One turning vector, and how many ticks it has turned
The counts run from 0 to 200.
[  7  -2  14 -16  -1  12 -23 -11  -3  -3 -14  18  16  -3  -1   1   1 -14
   4   0 -17   6   1   0   3   7 -33   8   2   8 -33   4  14  20  21  18
  -2   4 -14 -21  -1  14   0 -17  -5 -26  -1  27 -17  19   4 -22 -20 -16
   8   8 -15  -5  -6]
19
[-16   3  -9 -25  -2   5  -7 -12 -26  -8 -13   6   6  -7 -12   5   6  -1
  29  19  11   0   8  12 -11   7 -23  21   8  11 -14   8  10   7  32  -1
  -1  -3 -15 -29 -10   4  -1  -1   1 -21 -13  21 -14  25  -3 -26  14 -19
  16   3 -10  -4  10]
14
[  5  20  27 -16 -12   0  -1   5  -3  -1   4   8  -3  16  11   6  -4  -5
   1 -11 -16   5 -13 -20  11  20  15  -1  17  16   9  10 -10  31 -31  18
  21   0   2  11 -16  22  -8   5   0   6  -1   8 -31   0 -10   4 -11 -25
  -7 -10  -5  -4   0]
139
[ 16  12   3  -7 -11  21 -16 -14 -27   0  -2  17  20 -11   4   7 -11  -9
   9  13 -18   6  11  15   3   3 -28  12  14  23   8   6  -9   4  -3  -7
 -17  -5   4  -7   3   3 -16 -23   5 -21   0  27 -23  14   4 -16 -12  -9
   6  14 -18   0  -9]
187
[-12  21  -3 -20 -10   8  22 -15 -16 -13 -13 -23   6  -7   5   5   2   9
  14  12 -17  -1  14 -19  -3  22   4  11  13  13  21 -16  32   5  -6 -18
  14  11  -8   3  -6   5 -10 -11   9 -26  -4   3 -30  11 -19   4  -4 -13
  -1  -5  10 -15  13]
34
[ 28   9  30 -16   0  24 -10  -7 -17 -15  -1  20  27   5   9   9  -4  11
   7 -11  -1 -12   7   4   6  15 -12  -3  -6  17 -12  10  21  16 -21   2
  16  14 -14  -7   9   5 -19 -16  12 -19 -15  24  -4  10 -19 -17  -4  -3
  15  -5 -14  10  -7]
126
[ 22  10   5  -4 -11  10  -5   3 -13  -2   4  15  25   9   9 -11  -3 -23
   5  15  -4  20   2  -7  13   3 -18   6   6  15  -3  -5  -8  24 -13   6
   6   9  -1   8   5  14 -25 -23 -26  -5   2  26 -37   6 -17   1 -22   2
   3   3 -10 -20   4]
192
[-35  17 -12 -24   1   8   4 -12 -15 -32 -16   5   1   1 -12 -16  12  -3
  -3  14  21  -5  12  19  -7 -21   2   2  20   3  -7  -1   2  22   6   3
  13  -5 -21 -13   3   8 -10  -4  10 -20  -5   4 -24  12 -25 -15 -12  -6
   7  -3   9 -11   1]
90
[ 16  18  15 -12  10  16  -6   0 -26 -21   8  25  24   1  13   6  -1  13
   3  -7  10 -10   7  12  11   0 -12  -6   0  20 -13   5  15  29 -22   0
  15  13 -17 -11  18   3 -24 -14  17 -26 -17  17  -1  10 -15 -11   2   1
  18   1  -7  12  -7]
125
[-12  21  -5 -15  -3  10   7  -3  -2 -24  -3  -1   9   6  11  -8  11  -3
 -16  -2 -22  13   4 -14  20   3  -2   1   8   2 -16 -16   9  38 -16   6
  17  10 -11   3   3  10 -22 -13  -2 -42  13   6 -31   1  -5   9 -30 -11
   1  -1  16 -10  11]
30
[ 14  -2   6 -21  -4   8 -18 -11 -10   4  -4  16   4  14  16   3   8  -3
  -7  -3 -27  27  16 -11  15  13 -28  14  12  12  -8   0 -13  21  -8  14
   2  10  -3   7  -2   8 -27 -25  -8 -20   6  19 -29   7  -2  -4 -24 -23
   5  15  -1  12  15]
105
[  2  20 -17 -26  -9 -11   5  -7 -20 -10   0  -2   0  10   6 -13   1 -15
  20  17 -14  29  12  -2  14  11  -9   9  16  28  18 -12 -19  19  -3  -2
   0   6  12   5  -7  16 -18  -4 -20 -13  11   2 -33  13 -14  -1  -7 -15
  -2   3   7 -10  12]
110
[-22   9   5 -22   5   2 -16  -5   1 -16  -3   4   8   5  -7 -13   8 -23
 -14   0  -6   3  -6   3  -2   9 -12 -12  30   4 -21   7 -15  29  -8  14
  -1 -11  -7  -8 -10   0 -10  -5  -3 -20  -3  11 -31  12   9 -16 -36 -27
  -7  -6   4  -9 -12]
166
[ 14  30  16 -13 -11  16  -9 -10   2  -6   0   7  28  16  -2  -8 -19 -24
  -2  12 -21   7   1   1   4   6 -10  -4  11  21  -3 -18   7   7 -11   5
   6  -1   3  -1   0  21  -8 -19  -7 -11  16  32 -40  18   3   4 -16   0
 -13   1   0 -17  -6]
194
[ 19  23  15  -5 -13  13  -9  -1 -27  10   7   7  21  -6   4  14 -17  -8
  22  11 -18   5   7   7  -1  25 -20  11  16  32  17   4   0   3 -10  -4
 -10   1   8  -8  -5  13  -9 -10   9 -10  -8  30 -19  17   6  -9   4 -16
   5   8 -16  -6  -7]
46
[-12  -1  19 -16  -6  -3 -23  -4 -10   2 -11  17  -6  -5  -4   5  -8 -21
   8  13 -13   7 -11   8  -8   5  -9   0  24  17  12  14 -18  17  14  20
 -15 -19   1 -12 -18  15  10  13  -4   2  -1  15 -27  16 -21 -29 -25 -33
  -6  -2 -10 -13  -6]
80
[-13   9  17  -4  -7  -7  -6   8 -17  18   1  17  -8  13  -3   6   4 -11
  20  19  -2  21   6  -5  -4  14 -16  27  20  -2   1   3 -30  12  -1  17
  11  -5 -14 -15 -12  18  -8  -1  -2  11 -13  28 -27   7  -3   2   8 -28
  12   4  -3  -8  22]
76
[-29  16  -2 -16   9  -3  -5   1  -7  -5  -3   2  10  10 -11 -13   9 -24
 -10   9   0  12   0   9  -3   2 -15  -5  31   6 -30   6 -27  29  -4   7
   0  -8  -6 -10 -14  10 -10 -14  -3 -13  -3   8 -34  11  10  -9 -25 -25
  -3  -4   7 -11   0]
165
[  0  24   0  -9   1   8  18  -1 -33 -12  -5  16  19  -1  13   9  -7   6
  10  17   6   3  16  16   3   4 -12 -10   9  23   3  -3  19  16  -7 -14
  11  14  -8 -19   8  12 -18 -19  17 -29 -13  -6  -4  12 -29   0  22   1
  21   0  -1   1   0]
123
[  3   0  -1 -33  -5  13   0 -26 -18  -8 -17   6   9  11 -11  -5  11   9
   6  -3  10   3  25   0  -9   9 -15  21  19   4 -12   5  -7   0  -5  -6
  14   5 -17   4  -5  -7 -27 -32  10  -8 -11  19 -31   8  -5 -15  -8 -17
  16  10  -4  13  16]
98
[-20   3  15 -22   1   5 -14  -8   0 -16 -12   0   3  -4  -4  -6  12 -20
 -16  -4 -21   2  -4   1  -3   7  -8  -9  25   9 -14   8  -2  27  -1  12
  -3  -8  -6   2 -12   0  -2  -1  -7 -24   2   6 -31  12  -5 -24 -42 -26
 -14  -9   7  -9 -10]
167
[-21  32 -17 -12   1   7  15  -7 -29 -25   4 -10   7  -2   9   2   8  13
  11  13  -5   7  15   3  11  12  -1  10  14  13   8 -19   2  22 -22 -16
   5  12 -11 -10   5  -2 -28  -5  20 -39  -5   8 -16  11  -1   5   5  -8
   7   0  16  -3  13]
36
[-17  30  35   1   3  15   2   2  -7 -20  -2   7  13   5   3  10 -10 -10
 -11   6 -13 -17  -4   9  -9   7   4 -27  17   8   7  -5  27  18 -13   7
  13  -1 -22 -11   5  12   0  10  20 -18  -8   4 -18  12 -28  -5 -10  -9
 -10 -22  14 -10 -15]
60
[  7  12  24 -17  -5  -8  -2  14  -8  -2  12   5  -3  21  11   0   2  -9
   5  -9  -6  13 -10 -18  10  22   6  -4  10  11  -4   9 -15  39 -29  20
  24  10  -6   7 -13  14 -14  11  -9  -5  -8  10 -21   2 -17   2 -13 -23
  -6 -21   2  -3   3]
138
[-24   7  23   1   7   3  -2   9 -33   8  -1  18  -7   7   9  14   4   6
   1   9   4   0  13   7  -3  16 -14   5  26  -6   3  13 -25  19 -20   1
   4   1 -18 -13  -7   2 -25  -7  31  -7 -24   6 -14   5 -12  -6   7 -30
  14   2   0  13  11]
70
[ -1   4  25 -17   1  13 -26  -4   4   2  -5  16  14   5 -11   2   4 -11
   2  -5  -1  -2  -7  -3  -7   8 -17  14   5  -1 -40  12   1  19   6  19
   8  -4 -20 -13  -7  14   3  -6   0  -6  -9  36 -28  11   9 -19 -16 -27
   9   5 -20  -5  -4]
160
[  5  18  14   3  -9  12   2   4 -31   5   4   9   7 -10  23  23  -5   9
  17  15 -20   6  12 -13  12  21 -17  23  -4   8  12  -8  24   8  -6  -5
   4  17 -17 -13  10   8 -21  -6   7 -34 -11  17  -9  11 -14   3   7  -9
  15   5  -3  -2  20]
41
[  7  21   2 -24 -10   6  -6  -6  -9 -27  -3   4   4  -5  18   2  -6  -2
  -1   3 -29   6   1   3  16   4  -4  -8   2  26  22 -14  27  21   5  11
   0   4  -1  -1   2  16  -7  16  -3 -35  18   5 -19  21 -28 -15 -16  -1
  -8  -7   6  -7  -7]
114
[ -3   5   4 -27   3  12 -12 -10 -14  -2 -12   1   6   8   4   9   3  -5
   9   7 -20  11  24  11  -6  24 -36   2  12  12  -7  -4   7  -5  17  -2
  -8  12 -21 -25  -5 -11 -14 -14   3 -24  -5  11 -13  27   2 -16  -6 -24
   0   7  11   8   6]
101
[ 13  25   6  -8  -9  13  -6   1 -33  -6  22   6  13   6  11   1   1  12
  26   8   3   6   5  -4  11  13 -15  29  -8  10   0  -7  -3  19 -19  -6
  15  18 -13 -10   6   5 -28   0   4 -18 -10  38 -11  14  -1   1   7  -4
  20   5  -9   3  13]
43
[ 14   6   9 -26 -10   7 -20 -11  -3  -6  -3  12   0  13  13   5  -5  -8
  -4  -1 -37  22  13 -11  14  19 -21  14   3  13  -5 -10  -3  12  -1  13
   3   6  -7  -5  -3  13 -19  -8  -7 -17  16  21 -30  15  11   0 -21 -24
  -2  15   1   4   8]
106
[-18  17   9 -16  -4  11  -7 -10 -21  -8 -14  14   6  -8  -8  11  -4   8
   9   4  12 -22  -3  10 -10   2  -1  17  25   4  -9  15   2   7  -8   8
   7 -14  -9 -18  -7  20  -3  -4  40  -8 -18  23 -18  11   8 -14  10 -23
  20  10 -19  -1  -5]
153
[ -3   5   2 -30  -3  14 -11 -24 -10   1 -17   4  10  10  -6  11  -1   1
   4   6 -22   9  31  10  -5  19 -29   9  21  10  -8  -1   7 -11   9  -5
  -7  -4 -11 -16  -7  -9 -14 -27  16 -12  -4  13 -28  19   9 -15  -6 -27
   2  12   5   9   6]
100
[-27  23   4 -14   0 -14  11  10 -23 -23   2   2  -9   1   8   3   6  -3
  10   4   9  -5  -9   0   3   4  17  -2  25  19  22   7 -12  44 -24   8
  13  -1   0  -1 -11  18  -8  20  13 -13 -12  -3 -16   5 -24 -10  -4 -27
   2 -19   6  -5  -4]
144
[  4  14   5 -21  -4  14  -5 -14 -27 -24   6  -1   6 -11  15   9   4  20
   7  -7 -11  -8  12   4  13  11  -2  13   7  18  17  -2  12  15 -23 -11
  -6  13  -8   3   8  -8 -28   4  23 -42  -9  17  -9   9  -6 -16 -12 -14
   6   3  -5  12  -6]
38
